In the rows, zero is written as 128.
Each row of X is roughly a mix of the hidden directions of one of a few groups.
X, 160 rows:
[[149 156 108  93 123 119 138 103  85 116 132]
 [106 118 122 106 132 112 163 144 115 173 154]
 [146 160 105 115 170 133  98 123 133 158 134]
 [ 96 146 103 109 140 129 132 126  81  96 137]
 [121 109 116 136 132 147 110  72 144 108 152]
 [120 179 135 115 154 155 130 164 121 121 136]
 [144 101  81 122 118 138 142 141 109 113  91]
 [138 147 126 149 149 110 172 162 135  98 125]
 [129  98 174 107  96 113 146 140 147 119 118]
 [119 136 103 101 155 135  87 115 131  96 150]
 [160 130 130 151 137 162  95 140 113 137 165]
 [111 118 148  98  95 158 112 124 125 133 169]
 [138 159 137 140 147 155 125 111 109  97  86]
 [ 96 134 108 108 118 107 155 143 117  83 142]
 [109 142  94  92 141 105 125 138 107 119 166]
 [128 124 133 121 118 112 139 141  75 171 148]
 [108 144 105 164 141 147 125 127 107  92 160]
 [134 153 152 106 119 117 111 180 136 101 137]
 [160 123 159 107 125 103 128 126 138  77 134]
 [ 88 154  97 128 107 102 103 114 128 145 145]
 [169 118 116  95 117 111 120  83 136 141 131]
 [155 126 115 141 123 103 186 150 113 130 132]
 [146 128 115 149 121 104 157 166 109 134  89]
 [142 139 172 119 120 169 107 144 142 105 143]
 [109 122 120 124 132 136 128  61 144 107 135]
 [131 107 120 124 117 100 137 141 143 181 160]
 [159 141  89 127 156 143 139 157 103 152 130]
 [107 100  88 122 104 133 132 100 166 133 137]
 [154 112 136 126 155 161 151 169 137 112 107]
 [131 147 115 116 144 114  97 107  77 102 128]
 [132 156 121  97 113 152 152  98 138 147  93]
 [137  90 141 155 124 145 112 103 173 134 117]
 [131 147 112 133  68 104 131 107 128 114 144]
 [143 116 135 127 153 133  94 115  94 168 152]
 [157 107 146  94 144 111 114  97 128 148 157]
 [132 163 162  94 124 122 154  99 145 118 112]
 [131 146 181 121 140 144  98 158 131 145 122]
 [139  97 108 155 105 120 110  80 134 112 124]
 [ 95 117 100 136 105 117 111 140 173 144 145]
 [135 126  97 110 121  86 116 137 138 140  82]
 [171 143 110 120 155 152 115 101 108 154 131]
 [129 112 171 136 114  97 147 170 117 122 142]
 [134 113 163 128 124 168 131 163 143 112  97]
 [124 134 150 150 114 112 179 149 101 136 106]
 [119 128 163  83 107 134 118 100 138 120 158]
 [ 77 135 108 156 123 106 142 128 123 162 134]
 [106 163 186 122 120 119 110 139 129 129 127]
 [122 131 135 155 190 134 124 120 141 133 101]
 [102 118 155 162 115 125 166 156 110 130 107]
 [137 135 144 133 142 150 115 100 110  76 104]
 [110 105 127 107 143 148 161 174 122 125 105]
 [141 141 112 111  94 155 112 108 113 152 167]
 [167 141 130 134 107 124 106  79 104 121 138]
 [126 133  83 126 177 146 156 126 134 141 130]
 [126  90 135 139  91 114 151 160 127  98 118]
 [142 126 144 126 142 156  75 126 106 158 136]
 [ 90 150 103 113 133 127 135 154  83 133 140]
 [157 139 108 144 155 100 110 138 144 116  86]
 [149  91 135 130 126 170 107 108 124  98 146]
 [148 121 145 118 103 120 151 103 115  78 109]
 [133 135 110 128 116 172 111  85 133 125  95]
 [138  99 152 157  99 150 135 105 150 124  97]
 [132 115  99 109 111 147 101  90 163 110 132]
 [152 154 132 100 133 144 169 106 145 119  98]
 [105 123 143 112  93 133 130 100 116  79 136]
 [ 96 147 153 107 125 134 103  88 146 121 153]
 [169 161 148 102 121 152 126 126 120 149 156]
 [150 138 101 150 116 108 132  79 146 107 115]
 [122 128 127 109  65 160 122 125 139 124 143]
 [ 91 124 143 153 162 140  89 119 131 145 110]
 [144 106  91 114 132 156 127 132 119 167 161]
 [164 161 126 116 127 102 170 106 143 119 130]
 [139 100 124 167 103 100 149 152 127 116 101]
 [115 163  97 111 115 142  86 136 112 111 147]
 [164 121 164 150 140 143 152 141 164 128 114]
 [137 111 104 134 134 146 163 164 139 136  87]
 [ 98 137 101 115 138 131 113 130 114 176 160]
 [123 145 116 163 114 104 153 170 102 113 130]
 [142  85 126 119 106 122 125 156 114  98 162]
 [105 146 117 153 153 102 157 164 145 148 124]
 [117 104 158 158 113 115 169 134 120  99 112]
 [103 147 172 139 121 100 134 167 143 136 117]
 [136 144 147 104 132  98  97 123 123 174 150]
 [149 129 164 126 128 122 111 106 148  99 173]
 [136  97 125 142 151 106 146  93 102 156 150]
 [112 133 179 121 139 131 103 129 103  97 108]
 [122 128 158 153 150 166  88 133 122 122 105]
 [158 128 100 167 127 127 108 137 169 138 114]
 [101 177 141 142 136  95 135 149 131 151 122]
 [116 141 147 125  97 115 158 170 132  95 117]
 [ 98 104 150 125  88 117 111  96 129 152 140]
 [117 127  83 126 111 122 146 138 166 148 160]
 [ 96 134 106 136 165 160 130 114 136 106 160]
 [121 134 118  71  97 129 112  99 113 123 130]
 [152 143 104 109 117 145 161 110  84 142 126]
 [130  87 133 124 151 131 106 114  81 150 115]
 [113 166 177 135 139 128 105 110 137 136 150]
 [100 125 150 172 149 133 142 163 133 145 109]
 [132 155 150 125 143 116 143 183 125 158 126]
 [151  99 161 113 161 143 145 130  92 119 119]
 [103  80 131 121 152 134 142 154 138 161 133]
 [153  89 129 137 134 117 114 136 132  73 131]
 [122 105 116 164 155 139 138  90 129 164 118]
 [123 107 167  71 134 147 135 123 127 133 130]
 [152 135 102 109  76 162 123 136 116 132 126]
 [131 152 129 125 132 148 130 106 116  71  98]
 [114  94 113 126  98 118 128 134 161 165 154]
 [161 147 130 120 136  99 106  91 134 160 148]
 [127 148  91 112 151 108 128 126  87  94 123]
 [146 153 166 119 118 130 137 131  94 118  86]
 [121 136 133 134 126 126  79 130 164 125 171]
 [165 159 133 149 115 147  85 121 130 111 114]
 [165 155 153 133 161 133 107 135 105 156 120]
 [126 136 131 153 164 146 157 104 147 100 100]
 [102 138 116 140  79 163 136 153 113 116 127]
 [152 152 116  97 126 131 117 102 133  77 122]
 [136 153 156 152 158  94 148 117 137 113 157]
 [134 111  98 127 119  92  94 114 123 169 138]
 [170 109 114 117  96 167 111 117 115 116 133]
 [138 190 146 130 116 117 100 127 135 140 111]
 [151 178 139 105 109 148 138 120 139 121  96]
 [155 147 143 120 132 114 134 175 121 167 146]
 [142  90 130 123  77  97 141 141 130 120 123]
 [149  88 133 153 123 108 138 119 147 111  86]
 [131 127 116 108 166 162 110 103 144 146 161]
 [143 156 130 128  98 148 113 182 113 121 132]
 [ 94 122 149 135 132  72 131 103 135 114 127]
 [153 133 174 127 143 106 114 163 136 102 140]
 [ 98 156 109 181 144 115 145 130 131 140 126]
 [143 131 130 134 158 132  85  95 144 131  90]
 [135 102 107 151 137  85 136  99 115 142  98]
 [117 150 158 121  98 142 167 143 152 107 111]
 [158 105 119 130 111 122 115 181 116 147 106]
 [135 130 106 101 108 151 100 111  94 135 164]
 [130  99 160  89 148 143 116 149 131 107 101]
 [138  95 153 124 125 170 119 135 126 171 139]
 [141 124 154 101 117 142  99 175 123 146 150]
 [ 95 156  82 134 147 136 115  97 122 121 138]
 [110 146 103  98  99 118 153 115  98 101 143]
 [143 144  80 162 146 127 126 145 109 142 153]
 [129 105 147 100  85 159 127 111  97 123 126]
 [133  93  90 147 158 152 143 130 143 120 154]
 [132 145  67 149 136 116 144 116 104 130 122]
 [131  98 131 152 146 139 136 178 148 128 158]
 [136 109 110 162 154 112 142 156 154 157 107]
 [157 159 108  93 140 138 100 100 121 106 129]
 [127  94 133 162 128 140 135  96 170 123 107]
 [154 143  94 116 107 152 135 108  98 157 145]
 [109 144 132 135 150 147 145 187 118 143 117]
 [140 150 118 140 104 178 155  99 128 116 136]
 [100 124 146 142 106 124 162 152  82 122 119]
 [133 115 148 117  79 156 114 117  90 121 119]
 [154 123 111 148 109 104 156 151 102 126  90]
 [117 125 167 144 130  88 123 112 156  93 126]
 [152 141 149  78  99 122 115 152 128 114 111]
 [149 111 107 120 108  99 168 165 121 140 118]
 [126 157 130 185 131 117 109 120 137  97 130]
 [110  93 103 136 117 163 130 113 134 102  93]
 [149 155 163 128 114 117 141 169  98 130 144]
 [148 106 126 138 137 143 150 127  99 165  85]]
Which row in each list fits none of the groups? There is exactly one, and every other row fits one group, some only roughly.
  * Q_879: [140 129 169 123 153 121 150 136 118  79 114]
  * Q_257: [128 142 102 149 152 151 129 122  96 172 146]
  * Q_614: [138 122 102 124 105 151 122 125  84  94 155]
  * Q_740: [137 150 134 146 119 133 120 159  84 113  88]
  * Q_296: [139 101 127 148 156  93 103 116 125 147 165]
  * Q_698: [107 165 111 145 122 118 110 119 107 159  90]
  * Q_849: [ 96 158 153 120  84 124 130 144 130 102 113]
  * Q_300: [155 117 165 152 150 156 106 125 141 144 156]
  * Q_985: [114 121 155 134 122 130 172 111 128  78 133]
  * Q_299: [109 165 137 114 158 107 119 139 113  99 161]
  * Q_222: [113 141 137 144 116 115 119 143 187  99 132]
  * Q_206: [128  94 154 105 118 148  89 104 152 127 112]
  * Q_545: [155  97 120 133 119 137 174 122 131 166 113]
  * Q_605: [144 115  91 120 101 167 114 118 103 155 134]
  * Q_411: [133 146 150 103 152 141 123 121  82  92 135]

Q_257
  * Q_360: [140 131 111  97 175 157 137 143 134 159 127]
  * Q_78: [139 133 101 111  99 158 117  84 152 127 113]
  * Q_490: [162 114 126 141 157 104 150 102  93 122 109]
  * Q_118: [129 148 118 114  99 159 134 107  85 120  99]
  * Q_476: [128 114 167 124 128 113 128 146 113  74 145]
  * Q_128: [157  93 116 126 119 174 145 148 138 143 109]
  * Q_373: [149  83  92 134 108 123 148 141 131 121 157]
  * Q_186: [ 93 136  93 146 124  89 103 132 155 120 131]
  * Q_347: [112 117 147 148 148  77 134  98 122 151 141]
  * Q_680: [112 140 113 149 124 161 137 152 166  93 113]

Q_680
  * Q_832: [112 157 160 133 156 144  99 155 103 136 110]
  * Q_54: [163 156 103 132 132 132 126 144  84 145 153]
  * Q_569: [106 142 161  91 108 147 124 111 162 143 118]
  * Q_930: [115 111 134 146 137 122  84 123 106 168 101]
  * Q_426: [115 138 169 155 163 122 123 165 110 133 125]
  * Q_518: [137 109 138 135 136 147 113  76  92 107 123]
  * Q_317: [118 140 158 110  94 105 110 168 126 149 114]
  * Q_513: [136 161 105 156 164 129 109 123 117 153 157]
  * Q_667: [158 138 115 106 111  95 162 118 110 158 141]
  * Q_836: [139  75 156 124 113 107 118 125 131 122 164]
  * Q_138: [123 159  92 132  85 124 150 101 136 144 122]

Q_569
  * Q_718: [124 158 105 150 143 128 120 135 120 184 112]
  * Q_935: [165 135 110 130 129 122  99 102 102  86 129]
  * Q_35: [151 150 143 136 147 102 138 108 108  82 106]
  * Q_918: [160 118 101 104  81  99 119 119 129 119 121]
  * Q_816: [142 123 152 142 130 154 128 163 177 120 110]
  * Q_273: [124 158 158 114 102 103 110 155 119 152 156]
  * Q_424: [126 123 151  88 137 128 137 166  99 159 119]
  * Q_717: [ 93 156 157 135 152 100 117 138 157 136 145]
  * Q_14: [108  87 128 148 131 137 159 124 150  87 119]
  * Q_828: [155 125 160 159 154 143 100 160 134 143 134]
  * Q_236: [158 121 146 142 149 147 107 135 108  99  87]
  * Q_148: [172  94  93 140 128 127 130 100 129 132 149]
  * Q_631: [ 88 112 171 115 129 112 117 135 120  91 121]

Q_424
  * Q_310: [ 82  91 123 155 138 127 146 113 119 100 132]
  * Q_431: [161 115 120 126 108 101 156 105 140 171 128]
  * Q_644: [106 108 162 161 167 131 116 147 109 140 133]
  * Q_792: [137 156 142 152 152 137 121 126 141 181 150]
  * Q_609: [ 77 105 101 106 115 122 145 156 127 118 125]
  * Q_776: [128 127 104 105 143 167 125 167  93 124 120]
  * Q_119: [154 123 111 119 135 141 128 187 153 144 121]
  * Q_702: [112 101 119 134 111 103 137  92 139 174 137]
  * Q_204: [ 82 133 161 103 103 136 159 133 118 137 122]
  * Q_704: [127 181 127 125 102 127 106 123 154 104 150]
  * Q_944: [120 107 124 156 177 134  92 142 124 150 126]
  * Q_941: [127 136 147 132 109 126  87 122 112  83  98]

Q_119
  * Q_661: [172 120 128 132 158 145 143 114  87 148 128]
  * Q_384: [137 145  99 118 170 174 130 122 110 133 116]
  * Q_477: [142 127 137 142 151 131  97 154 142  83  98]
  * Q_389: [174 115 107 128 106 162 125 116 100 146 118]
  * Q_949: [143 178 127 140  96 135 119 140 155  99 124]
  * Q_550: [158 114 164 145 176 121 142 127 144 114 129]
  * Q_225: [150  95  94 122 163 130 110  98 141 113 140]
  * Q_293: [119 135 102 174 131 123 106  97 147 115  99]
  * Q_558: [122  80 127 125 157 162 105 153 117 138 125]
  * Q_246: [ 99 149 150 137 104  98 126 117 168 115 153]

Q_225
  * Q_752: [135 111  68 139 147 152 113 108 122 128 138]
  * Q_931: [102 107 142 110 100 131  97  96 137  99 107]
  * Q_325: [124  86 111 114 164 144 126 106 126 151  98]
  * Q_283: [162 128 175 169 129 120 123 147 118 124 113]
  * Q_256: [154 163  93 145 137 128 136 149 144  99 104]
  * Q_933: [105 159 142 119 125 123 181 101 137 143 135]
  * Q_369: [144 124 148 134 172 113 144 150 145  86 118]
  * Q_498: [143 107 113  96 118 136  85 144 120 155 100]
  * Q_734: [151  75 154 149 106 129 120 146 144 118 135]
  * Q_417: [142 143 172 113 132  96 132 124  98 163 127]
  * Q_80: [117 168 134 129 130  94  95 106 108 100 130]
  * Q_507: [127 152 113 123  97 164 145  80 134 126 121]

Q_417
  * Q_690: [156 141  98 146 136 154 148 152 138 102  95]
  * Q_807: [146  97 105 126 111 158 136 168 120  96 127]
  * Q_332: [143 122 166  98  94  97 148 139 136 150 127]
  * Q_885: [113 116 129 130 167 127 115 110 128  70 135]
  * Q_59: [140 109  88 125 117 115 145  93  87 132 115]
  * Q_604: [105 131 116 105  75 117 129  95 123 127 149]
  * Q_134: [124 116 187 134 102 141 123 107 129 154 122]
  * Q_308: [145 148 102 138 173 146 146  97 126 152 121]
  * Q_863: [145 184 124 101 138 137 136 101 148 115 133]
  * Q_695: [157 165 125 136 167 115 126 115 145 141  94]
  * Q_693: [102 159 113 157 106  88 130 149 121 130 149]
  * Q_535: [133 160 155 138 150  81 110 148 136 127 148]

Q_863
  * Q_447: [148 161 160 149  98 135 118 120 162 107 125]
  * Q_156: [ 78 126 117 154 121 137 169 131 112 131 108]
  * Q_547: [159 138 107  94 102 132  96 110 145 153 137]
  * Q_947: [152 123  99 102 157 150 163 121 118 140  99]
  * Q_184: [112 111 149 102 143 140  97 140 124 129 179]
  * Q_778: [131 147  99 123 140 124 146 187 111 142 132]
  * Q_568: [133 125 142 160 139 154 144 101 125 105  82]
  * Q_238: [141 162 151 145 127 109 129 168 158 101 134]
  * Q_990: [114 149 179 140 104 146 137 112 131 161 127]
  * Q_262: [170 101 112 149 139 140 120 169 127 150 136]

Q_238
  * Q_228: [126 160  85  86 126 118 133 141 127 148 147]
  * Q_721: [127 140 118 160 123  84 154  98 144 104 139]
  * Q_44: [154 157 127 126 108 108 104 181 121 134 131]
  * Q_856: [175 124 132 125 116 138 110  83 129 156 120]
  * Q_320: [121  84  97 132  86 126 104 124 130 107 128]
  * Q_582: [ 96 113 147 126 152 102 142 145 173 122 147]
  * Q_756: [121 129 169 143 119 112 114 129 177  99 134]
  * Q_363: [129 138 110  82 105 148  85 122 129 119 145]
  * Q_517: [156 141 131  85  96  96 124 137 128 149 145]
  * Q_913: [108 136 109  97 134 131  76 123 101 148 131]
  * Q_287: [125  92 157 137  89 152 110 136 155 132 113]
  * Q_196: [162 149 154 123 117 148 110 123  78 118 133]
  * Q_235: [116 154 129 121 153 136 122 145  71 153 129]
  * Q_999: [126 116 111 120 157 150 123 105 142 144  73]
  * Q_742: [ 97 101 113 113 115 130 163 152 159 147 146]

Q_913
  * Q_922: [ 95  99  93 107 120 116 151 154 153 121 124]
  * Q_218: [157 112 100 127 153 160 142 146 101 140  99]
  * Q_69: [124 117 181 165 137 120 138 155 106 131 125]
  * Q_491: [166 156 113 117  83 143 133 115 124 102 125]
  * Q_626: [117 109 107 135 129 143 141 173 166 158 123]
  * Q_22: [144  76 146 133 113 129 112 102 156 128 150]
  * Q_625: [ 99 110 170 114 114 137  92 129 132 140 158]
  * Q_151: [125 157 133  99 133 105 144  80 138 148 148]
  * Q_9: [147 170 147 113 141 119 124 154 125  83 117]
  * Q_586: [124 104 163 136 116 176 130 106 152 140 142]
  * Q_911: [145 138 162  98 122 169 149 127 109 129 156]
  * Q_478: [173 124 137 139 144 123 119 104 173 150 121]
  * Q_487: [128 132 140 165 144 157 107 130 102 100  94]

Q_586
  * Q_341: [134  98 100 137  91 121 158 134 114 102 156]
  * Q_457: [111 152 140 146 126 127 125 123 122  63 119]
  * Q_642: [ 97 147 127 108 114 141 117 157  85  99 130]
  * Q_190: [118 140 113 138 153 123 156 134 141 183 152]
  * Q_322: [146 121  75 133 120 139 157 125 142 115  95]
  * Q_914: [106 102 126 106  80 115 126 108 101 108 124]
  * Q_750: [149 120 117 141 113 120 183 118 123 134  90]
  * Q_174: [154  85 139 158 154 159 128 144 143 133 126]
  * Q_754: [142 138  87 126 133 108 119  80 133 159 122]
  * Q_505: [114  83 122 116 134 135 128 130  96 174 120]
  * Q_710: [121 116 164 116 110 138 102  97  88 143 145]

Q_457
  * Q_15: [137 135 122 137  93 148  69 116 130 114 121]
  * Q_247: [107 128 135 125 155 146  77 163 131 131 147]
  * Q_264: [154 162  94 150 153 119 131 144 112 159 136]
  * Q_302: [142  99 138 109  81 134 103 109 116  99 118]
  * Q_927: [145 150 165 131 157 139  86 150 117 111 130]
  * Q_848: [ 87 171 117 110 138 133 120 158 132 127 152]
  * Q_806: [127 112 174 115 141 134 131 163 152 151 102]
  * Q_725: [144 115 146 125  95 124 167 144  90 121 153]
  * Q_798: [151 108 143 122 115 171  80 128 123 132 143]
  * Q_271: [132 122 117 127 134  96 117  68 145 124 104]
  * Q_666: [ 94 111  99 177 116 140 125 130 121 105 117]
  * Q_608: [111  82 114 133 165 113 135 144 115 143 100]
  * Q_597: [156 116 141 121  98 149 125 110  89  91 130]
  * Q_13: [153 158 158 137 130 108 139 102 114  89 111]

Q_725
